In the data rows, 128 means zero.
Here are some points, each followed by its number:
[175 134 109 165 133  59 121 104  78  77 153 130  96 104 152  58 106 128 196  67 143  85 132 118 145 118 117 134 131 165 103  97 131 155 110 122  85  99 124 147  97  87 145 102 140 155 154  59] 0
[133 154 149 101 109 120 116 184  78  69 117 107 104  76 169 128 150 169 169 125 142 143 119 112 183 161 116 162  96 158 112 168 142  82  66 126 124 103  79 150 124 127 133  88  68  96 146 113] 1
[133 139 124  65 151  91 107 153  82 106 145 111  88  95 110  94 133 146 105 180 120 156 143  79 117 115 141 123 194 128 104 124 141  95  62 144  86 109 154 120  70  74  73 103 111  82 108 112] 2
[160 161 133  99 176 127 140  81  84 152 102 206  80  91 108 129 150 143 114 181 118 100 108  97  73 103 128  81 184 150 103 109 158 122 127 119  95 133 151  78 125  80 148 120 146 156 116 138] 3
[115 191 169  75  91 153  88  96 117 149 132 127 127  79 176 155 136 139 118 126 150 163 131 174 201  55 110 122 161 147 131 179 144 172  95 161 127  82 108 100  81 128 105 113 131  92 124 174] 4
[141 107 121 218 133 114 162 122 142 118 141  97 134 187 115 106 106  98 188  31 101  84 144 142 124 129 109 155  74 151 135  97 102 152 176 111 155 143 141 153 154 145 174 115 155 161 141  83] 5
[106  91 109 153 102 136 111 200 162  94 125  90 181 146 142 128 113 159 137 137 132 154 107 129 156 218 123 172  62 107 150 125 114 102 117 117 169 148 116 178 179 183 135 135  75 106 146 128] 6
[128 167 154  90  97 144 110  58 110 173 131 171 103  76 159 144 136 107 111 128 146 120 127 159 149  36 142  90 189 147 116 151 141 169 142 151  95  75 112  70  75  94 112 143 158 134 131 159] 7
[145 199 173  60 124 160 106 108 104 141 100 160  89  68 156 168 153 129 121 147 147 126 116 134 171  65 125 122 168 155  89 173 151 124 114 146 108  87  91  76 108 110 102 108 117  81 108 167] 8
[ 86 133 136 143 111 164 103 114 189 194 121 135 179 197 130 169 138 153 106 155 121 166 121 177 150 144  98 134 107 115 172 132 110 186 149 133 185 167 162 146 158 187 127 145 128 108 103 189] 9
[153 116 120 138 152  95 158  73 116 134 131 158  88 121  88 112 129  50 120  95 139  73 145 111  80  71 170  98 175 124  88 106 128 116 180 132  81 111 122  92  99  72 126 151 186 160 123  93] 10
[ 92 117 137 137 103 166 136 116 197 190 125 120 200 187 123 153 121 149  92 145 100 153 126 173 127 140 118 117 120 104 193 133 109 182 167 126 182 155 158 146 158 181 151 156 151 151 127 184] 11
[100 123 136 114 140 168 129 184 186 140  94  98 158 180  95 167 139 135  82 172 115 156 121 114 130 189 125 164 104 102 129 146 121  85 151 124 170 158 127 142 177 189 109 137 103  60  92 157] 12
[ 80  95 128 125 109 181 125 166 198 157 111 108 184 168 112 176 129 137  84 167 121 169 123 148 125 180 133 141  91  85 159 151 115 113 149 129 181 161 128 147 179 190 114 156 113 101 117 174] 13
[ 83  90 117 125 109 150 120 164 203 154 111 113 180 187 113 165 138 138  91 173 130 165 117 140 133 191 135 149  88  79 159 133 105 125 152 128 166 165 131 161 177 189 109 157 104  93 105 164] 14
[138  94 122 151 164 109 173  89 142 152 129 153 105 165  67 121 131  47 103 105 122  77 149 107  52  93 166 102 154 107 111 102 117 115 199 124 103 140 142 108 127  93 123 156 191 166 108 107] 15
[123 185 151 111 140 149  98  52 114 178 106 197  98 121 137 154 156 173 120 174 138 149 128 166 144  88  69 108 158 168 123 136 155 172 109 136 135 144 153  87 122 123 141 116 142 104  89 186] 16
[157 166 136 102 186 131 147  87  73 150 112 181  70 100 102 130 144 143 118 163 107 114 127  98  67 100 117  86 184 157 102 121 164 121 105 122 106 138 162  73 106  77 150 112 153 152 108 127] 17
[124 162 141 117  83 160  97 166 134 104 147  76 190 104 186 116  98 192 148 117 121 173 115 162 201 144  93 148 105 147 165 151 132 152  72 135 168 107 114 158 127 175 150 106  87 123 168 142] 18
[103 122 139 141 109 165 127 124 198 175 137  96 216 187 121 132 106 150  90 141  97 160 131 173 138 136 108 128 123 102 194 126 110 177 154 133 184 148 159 161 151 189 152 140 146 143 132 181] 19
[135  99 116 148 149  89 169 102 155 135 140 106 118 178  74 110 116  26 117  64 129  83 174 130  91  87 161 131 144 103 100 113 104 121 190 118  92 120 123 127 102 105 108 159 190 137 114  73] 20
[ 97  87 114 151  98 138 128 184 182 113 111 103 173 170 142 151 133 143 139 125 136 139 108 143 159 203 131 167  50  97 162 136 102 122 152 120 166 159 103 181 189 194 134 138  89 111 133 140] 21
[128 173 153  74 149 128 114  91  89 148 110 179  48  91 132 166 168 110 127 152 150 129 131 112 126  70 131 103 179 150  81 147 148 129 110 148  90 109 122  69  84  78  92 115 133  92  88 137] 22
[169 127  91 157 158  58 135  91  74  93 151 150  84 111 121  65 117 125 176  99 135  96 134 103 101 115 131 113 147 151 112  75 132 139 104 115  76 120 146 132  85  69 147 117 147 172 139  62] 23
[116  70 108 185 111  92 144 178 159  85 130  82 150 173 117 118 126  95 162  78 138 103 122 119 134 185 137 174  56 101 142 105  91 103 192 115 138 145 104 181 168 155 125 143 117 127 142  87] 24
[170 144 105 164 166  79 138 104  56  91 144 153  75 111 139  77 124 152 192  92 125  98 124 108 104 130 106 120 125 172 112  90 149 149  90 107 101 131 151 125 105  80 169  97 131 170 143  78] 25
New points follow, each followed by the number of its nearest point above.
[155 147 122 120 166  94 122 164  53  78 126 139  73  90 143  98 137 183 176 147 118 117 105  71 115 153 112 134 130 164 104 104 149  97  61 120 107 139 147 129 124  92 133  76  83 127 137  97] 25
[113 115 113 132  46 151  70 134 156 104 146 108 181  92 198 131 101 158 145 133 172 161 101 178 216 138 124 154  94 118 150 145 123 152 103 138 142  93  83 158 130 174 133 139  83 121 156 155] 18
[ 97 110 128 144  63 162 105 151 193 136 121 106 195 144 171 160 124 143 125 118 151 158 115 179 190 162 127 153  66 101 168 156 103 149 152 132 167 129  91 170 172 194 128 153 101 116 142 162] 21
[149 139 129 126 162 111 143 211  84  64 127  66  95 116 109 102 126 141 162 111 102 125 144  83 130 174 112 166 117 149  88 132 129  62  86 113 129 132 122 135 133 126 117  84  88  80 124  75] 1
[ 89 126 129 141 111 166 107 184 157 125 132  77 171 163 144 153 117 170 136 126 119 187 140 157 170 183  89 167  71 122 154 158 120 132  88 128 188 160 141 159 153 195 122 117  90  80 123 139] 6
[139 172 144  71 150 145 107 101  95 162 101 197  98  86 136 150 155 180 102 220 121 133  88 103 109 106 123  89 183 143 123 124 159 137  97 137 113 134 155  91 126  99 127 108 113 132 115 178] 3
[133 174 172  59 119 174 117 111 147 159  77 185 123  85 144 192 160 126  85 187 152 117  86 131 147 104 141 109 151 116 115 164 144 117 159 144 117 109  80  88 157 140 123 134 118 111 113 200] 8
[ 82 112 147 127 102 199 125 129 192 180  96 150 155 151 127 210 150 114  89 158 142 147 106 158 133 144 129 125  93 100 144 160 122 130 176 136 175 152 108 111 184 184 125 161 126 115 108 194] 13
[167 172 127 113 171 104 120 149  60  95 115 153  94 102 148 100 139 207 174 155 105 120 102  89 123 158  91 124 129 171 123 103 152 128  62 113 121 144 157 134 135 108 158  72  88 135 140 111] 25
[ 88  79 107 142  85 146 109 183 169 113 145  76 192 144 140 126 114 159 118 145 137 182 135 149 156 199 127 164  71  88 167 139 114 117 102 125 168 144 122 182 153 181 114 147  88 103 145 141] 6
[106 132 119 122  82 147  67 148 120 108 152 108 162  87 185 123 107 207 144 165 151 189 107 155 190 157 103 136 109 136 160 138 144 149  46 140 154 125 132 153 116 157 128 114  74 119 152 155] 18
[137 150 115  96 175  97 110 111  76 138 126 170  87 120 115 104 147 193 124 206 114 146 122  93  92 133 106 102 176 142 127  99 153 138  60 131 108 152 191 121  99  84 122  96 114 125 101 137] 17
[146 115 145 128 146 116 177  98 128 142 143 119 112 135  89 115 115  38  93  69 106  78 165 112  82  59 174 105 177 116 106 125 121 118 188 136  94 106 125  99  98  83 115 146 199 157 126 104] 10
[108 151 161  86  87 188 105 152 197 143 103 110 189 129 146 180 131 127  86 149 146 159 106 165 186 136 135 145 109  98 147 179 118 123 150 144 163 115  77 136 162 196 115 144 110  86 128 185] 13
[112 180 163  73  98 188  90 117 138 163 118 135 157  91 169 172 131 182  96 171 133 182 112 169 177 104 104 115 152 138 155 177 152 160  84 147 156 111 123 105 118 157 126 121 109 108 131 196] 4
[146 176 138 149 148 145 118 158  92 105 117 119 125 133 157 127 126 202 184 104 102 147 117 137 160 168  58 153  81 180 141 130 145 141  65 113 171 153 146 144 156 161 169  72  93 113 133 116] 18
[118 129 108 150  79 120  89 165 151  96 147  90 166 141 185 119 106 166 179  92 156 160 130 158 206 177  99 173  62 133 149 144 111 153  95 132 147 119 107 178 139 182 124 113  82  93 151 122] 18
[162 153 115 138 162  92 129 114  48  87 141 147  73  83 145  88 124 162 188 107 131 119 127 101 114 123 104 113 137 180 105 107 155 129  61 120 101 128 146 112  93  77 152  90 115 159 141  75] 25
[146  90 113 168 131  82 154  87 114 113 159 124 105 126 105  83 110  49 139  61 140  75 156 123 101  74 169 109 153 127 107 101 117 132 163 131  87 100 125 123  78  75 121 150 186 175 142  76] 10
